In the data rows, 500 means zero.
Some points, each followed by its number:
array([518, 437, 481, 325, 543, 582, 500, 505, 491, 799]) 0
array([678, 442, 475, 704, 464, 844, 174, 760, 565, 657]) 1
array([654, 423, 501, 789, 549, 578, 306, 582, 585, 886]) 2
array([322, 415, 352, 239, 421, 543, 771, 346, 479, 662]) 3
array([837, 578, 733, 702, 374, 940,   0, 724, 669, 726]) 4
array([322, 540, 497, 793, 398, 716, 442, 387, 410, 833]) 5
array([566, 674, 483, 590, 645, 338, 320, 559, 556, 432]) 6
array([378, 644, 523, 381, 542, 350, 620, 340, 320, 540]) 7
array([618, 404, 354, 716, 412, 476,  94, 623, 630, 819]) 8
array([808, 547, 700, 654, 441, 715, 115, 728, 623, 509]) 9
array([533, 401, 538, 564, 369, 573, 328, 722, 409, 669]) 10
array([496, 387, 509, 362, 491, 592, 764, 524, 523, 808]) 11
array([490, 268, 530, 407, 476, 507, 303, 574, 614, 784]) 12
array([471, 293, 460, 171, 696, 379, 548, 421, 464, 535]) 13
array([631, 374, 564, 738, 573, 552, 366, 568, 611, 517]) 14
array([258, 371, 432, 421, 604, 247, 735, 483, 463, 151]) 15
array([406, 334, 625, 473, 412, 603, 635, 377, 491,  68]) 16
array([636, 654, 575, 740, 453, 471, 405, 547, 519, 537]) 17
array([362, 562, 364, 466, 462, 644, 496, 259, 423, 449]) 18
array([359, 545, 452, 446, 446, 494, 608, 493, 474, 578]) 19
array([547, 376, 433, 785, 519, 715, 417, 752, 503, 814]) 20
array([645, 575, 573, 806, 473, 621, 190, 591, 652, 192]) 21
New points follow, each followed by the numbers of its three nearest points above, looking only along the 3 directions in which the numbered points spread most, nearest first.
array([444, 359, 407, 330, 480, 405, 839, 336, 480, 448]) : 7 3 19
array([371, 648, 373, 376, 463, 607, 777, 564, 601, 379]) : 7 18 19
array([663, 519, 381, 517, 479, 850, 261, 651, 525, 772]) : 2 20 8
array([407, 467, 566, 599, 509, 625, 555, 313, 304,   7]) : 16 18 15
array([327, 511, 478, 426, 448, 478, 843, 407, 518, 355]) : 7 18 19
array([419, 638, 536, 327, 611, 191, 748, 335, 309, 306]) : 15 7 16
array([491, 550, 409, 728, 497, 564, 271, 535, 667, 619]) : 17 14 10
array([353, 646, 449, 371, 824,   0, 726, 265, 362, 257]) : 15 16 7
array([642, 550, 569, 437, 621, 373, 283, 575, 693, 696]) : 12 10 14
